In the data rows, zero lies at 4.5, halfway between 4 and 5.
Here are some numbered points:
[4 4 6 5 7 1 5 5 5 4 9 9 5 8 3 6 2 4 5 4 5 2 3 7] 0
[6 4 5 5 4 3 4 3 5 3 5 7 6 7 3 5 3 5 4 4 4 4 5 6] 1
[2 7 5 5 5 3 6 7 4 7 5 2 1 2 4 2 4 4 6 3 6 3 3 4] 2
[2 6 6 5 5 2 5 6 6 6 7 2 3 5 3 6 2 2 6 4 4 2 3 5] 3
[5 3 4 4 4 6 5 5 4 3 4 5 5 4 5 4 5 3 5 5 3 3 6 6] 4
[3 4 6 5 6 1 6 6 4 4 9 8 7 8 3 7 2 3 5 4 5 2 4 6] 5
[9 3 5 4 4 9 3 3 4 2 3 8 6 5 6 8 7 3 3 7 3 6 6 4] 6
[0 4 2 5 4 9 3 4 3 5 0 0 2 0 6 1 7 8 8 2 3 2 8 6] 7
[9 5 4 4 6 9 4 4 4 3 1 9 5 3 6 5 9 7 5 5 5 8 7 4] 8
[0 9 4 4 4 1 6 5 6 9 6 0 3 4 3 4 4 3 9 3 7 5 4 3] 9
[2 6 5 3 5 2 5 5 4 4 7 5 5 6 4 5 6 4 5 5 5 3 5 5] 10
[9 3 5 6 6 9 3 2 5 3 2 9 4 4 5 7 6 7 4 5 6 8 5 3] 11
[2 5 5 5 4 2 4 5 4 5 3 0 0 0 4 0 3 5 4 2 5 1 1 2] 12
[0 7 4 5 3 3 6 4 2 5 4 5 4 4 4 2 5 4 5 2 5 3 5 5] 13
[8 3 5 4 4 3 4 3 4 2 6 9 8 7 4 7 5 3 1 6 4 5 5 5] 14
[2 3 6 4 4 0 4 4 5 1 8 5 7 7 3 7 2 3 5 4 2 0 5 8] 15
[6 1 5 3 4 3 4 4 4 2 6 6 8 8 4 7 3 1 3 6 2 3 5 6] 16
[9 3 5 5 3 9 4 3 5 3 1 9 6 3 7 7 8 5 4 7 5 9 6 3] 17
[3 8 5 5 6 3 4 4 6 9 4 1 3 7 4 4 5 4 7 4 6 8 2 3] 18
[2 5 4 4 3 0 5 3 3 5 5 4 4 2 3 3 3 5 3 4 4 1 5 3] 19
[6 4 5 4 6 0 5 4 4 4 8 9 8 9 2 7 1 3 3 4 4 4 4 6] 20
[1 5 5 5 4 3 3 4 5 3 5 1 3 4 5 4 6 5 5 5 4 2 5 5] 21
[9 6 4 5 4 9 3 5 6 6 3 5 5 1 9 5 7 8 6 7 3 7 9 5] 22
[5 4 5 4 4 2 5 4 5 4 6 6 6 7 3 6 4 4 4 5 5 5 4 4] 23
[7 4 3 5 4 5 4 4 6 7 1 0 3 4 5 1 3 4 4 4 2 5 3 4] 24
[0 5 4 5 4 4 5 7 6 5 5 0 2 0 5 1 5 7 6 3 6 3 5 4] 25
[9 3 6 4 5 3 4 4 5 4 5 9 8 9 4 6 3 2 3 7 3 8 3 5] 26
[0 5 2 4 7 0 5 8 6 7 8 0 3 1 3 5 2 6 8 2 8 2 3 3] 27
[5 3 3 5 4 8 4 6 5 4 4 4 3 1 6 6 6 4 4 5 5 4 5 4] 28
[9 3 4 3 6 3 4 5 5 6 4 6 6 9 5 3 1 4 3 6 3 8 3 5] 29
[5 3 6 5 4 2 5 6 5 5 6 3 5 5 4 5 2 2 4 5 3 3 3 6] 30
[3 5 2 5 3 9 5 5 5 6 3 1 4 0 7 3 8 7 5 6 5 5 7 5] 31
[1 6 4 4 5 2 4 4 3 3 3 7 3 4 3 2 4 6 4 3 5 3 3 4] 32
[4 6 3 4 4 1 4 5 5 6 4 0 4 4 4 2 1 5 6 3 3 2 5 5] 33
[1 8 5 5 4 1 4 4 5 7 5 0 3 3 3 2 5 6 7 2 6 3 4 4] 34
[1 3 3 3 4 8 4 4 4 3 3 2 5 1 7 5 8 4 3 5 4 4 7 6] 35
[6 5 6 5 6 1 5 5 5 5 7 8 5 9 3 5 3 3 4 4 6 6 2 5] 36
[0 6 3 5 2 6 5 6 3 5 3 0 3 0 6 3 8 5 4 5 6 4 6 5] 37
[0 5 4 5 4 4 5 6 5 3 6 0 3 2 4 3 3 6 6 4 4 2 5 7] 38
[7 3 3 5 4 6 4 4 4 4 5 6 5 0 5 7 4 4 3 5 5 4 6 4] 39
[0 4 5 5 2 0 4 3 4 3 5 0 4 3 4 4 5 3 4 4 3 0 6 6] 40
[9 2 6 5 5 5 3 5 6 4 4 3 4 6 5 6 3 3 4 5 3 5 2 4] 41
[3 7 4 5 3 4 6 7 5 8 5 0 3 1 5 4 5 5 6 5 7 5 4 3] 42
[2 4 4 5 3 1 6 6 6 6 6 1 5 5 4 3 2 3 5 3 5 5 3 6] 43
[5 3 5 5 4 3 4 5 5 4 7 4 5 3 5 7 3 3 4 4 4 2 4 5] 44
[2 6 4 5 3 0 5 4 4 5 6 3 5 4 2 2 2 5 3 3 4 3 4 4] 45
[2 4 4 5 4 5 5 5 4 3 6 5 5 3 4 6 4 4 5 4 4 2 5 6] 46
[1 6 4 5 5 0 6 6 5 7 7 2 3 3 3 4 1 5 5 2 5 1 3 4] 47
[6 5 4 4 6 9 3 5 4 4 2 5 5 3 6 4 8 8 5 5 4 6 8 5] 48
[8 5 3 6 6 9 4 4 6 5 3 6 5 2 7 4 8 9 7 5 4 7 9 6] 49
[6 3 6 4 6 7 4 4 7 2 5 6 5 8 4 6 4 5 6 5 3 5 4 6] 50
[5 4 6 5 7 2 6 7 4 4 9 9 6 9 3 7 3 4 5 3 5 3 3 6] 51
[6 4 6 5 7 2 5 5 5 5 8 8 6 9 3 7 2 3 4 4 4 4 3 6] 52
[4 3 5 4 4 0 5 4 4 3 7 5 7 8 3 6 3 2 3 5 3 3 4 6] 53
[0 5 4 7 3 6 7 9 5 7 5 0 1 0 6 2 4 7 7 4 8 2 4 5] 54
[7 3 4 4 3 3 3 4 5 6 2 0 2 2 5 4 3 4 3 5 4 4 2 2] 55
New points follow, each followed by the numbers of its three nearest points above, smallest number first.
[1 4 5 5 7 0 7 8 4 5 9 7 6 5 3 7 2 5 6 2 6 1 4 6] 0 5 51
[7 2 6 4 3 7 3 3 5 2 4 4 6 6 5 7 7 2 2 8 2 4 5 6] 4 6 16
[1 3 4 5 2 2 4 3 3 2 3 2 4 1 5 5 6 3 3 4 3 0 7 5] 19 21 40
[0 8 5 4 5 2 6 6 5 9 7 0 5 5 3 4 5 3 7 6 6 4 4 5] 3 9 34
[6 3 4 4 6 9 2 5 4 2 3 5 6 2 7 3 8 9 5 4 2 4 9 6] 22 48 49
[4 3 6 4 5 2 4 4 4 4 6 7 6 9 4 5 5 4 4 4 5 6 4 5] 1 23 36
[4 3 3 4 3 8 3 2 2 1 1 6 5 1 6 6 9 3 3 5 3 3 7 4] 4 28 35
[9 3 6 6 3 5 3 2 6 4 1 5 3 5 5 6 3 4 4 5 5 8 2 2] 11 41 55
[7 2 6 4 3 2 3 3 6 2 5 5 6 9 4 7 3 2 4 6 2 4 4 6] 1 16 53
[9 2 7 5 6 8 5 3 6 5 3 9 8 9 6 6 4 3 2 6 5 9 3 2] 6 11 26
[0 8 5 4 4 1 5 4 4 7 6 1 3 2 3 3 8 5 4 4 7 3 5 3] 2 34 42
[1 5 5 6 4 3 6 6 4 4 6 2 4 3 4 4 4 5 6 2 4 1 7 7] 21 38 46
[2 9 4 5 6 3 6 5 5 9 4 4 2 7 3 2 2 4 7 3 5 6 3 4] 2 9 18
[1 2 6 4 3 1 3 3 4 1 7 3 6 7 4 6 4 2 4 5 1 1 5 7] 15 40 53
[2 7 5 5 4 6 6 6 5 7 5 2 3 4 5 4 5 4 6 5 6 6 4 4] 2 18 42
[9 4 5 4 6 6 3 5 5 5 2 5 5 7 5 2 3 7 4 4 4 8 4 3] 29 41 50
[7 5 3 3 5 9 5 4 2 4 0 9 6 3 7 5 9 7 4 6 4 7 7 5] 8 17 48
[1 5 3 4 6 7 3 4 4 2 2 2 3 2 5 1 5 9 6 2 3 3 7 5] 7 25 38
[2 3 4 4 3 6 3 3 4 2 3 1 4 1 5 4 9 4 4 5 4 2 6 4] 21 35 37
[7 6 6 5 6 2 6 5 4 5 6 8 5 8 3 4 3 5 3 4 6 8 2 3] 23 36 52
[9 3 4 5 4 9 3 2 4 3 0 9 6 2 8 8 8 5 3 8 5 9 6 2] 6 11 17
[0 6 4 4 3 3 6 5 2 4 4 4 3 3 4 1 5 4 4 3 5 3 4 5] 13 19 32
[9 3 8 7 4 4 4 0 8 1 2 7 3 8 4 7 5 6 6 3 6 9 2 1] 11 41 50
[1 6 6 5 5 3 4 5 5 6 6 1 4 8 4 6 4 2 6 5 3 4 4 5] 3 10 30
[9 4 4 5 4 9 4 3 5 5 0 7 5 3 7 6 7 5 4 7 4 9 6 3] 8 11 17
[4 3 6 4 4 1 4 5 5 3 6 4 6 9 4 5 2 3 6 5 2 3 5 7] 15 30 53
[0 8 4 5 5 3 4 5 4 7 5 0 3 3 4 2 5 6 7 2 4 3 6 5] 2 25 34
[5 5 3 4 7 3 4 3 4 4 2 8 3 5 4 2 3 6 4 3 6 7 2 4] 1 23 32
[7 3 4 5 4 6 3 3 4 2 3 7 6 2 5 7 5 5 3 4 3 3 9 5] 4 6 39
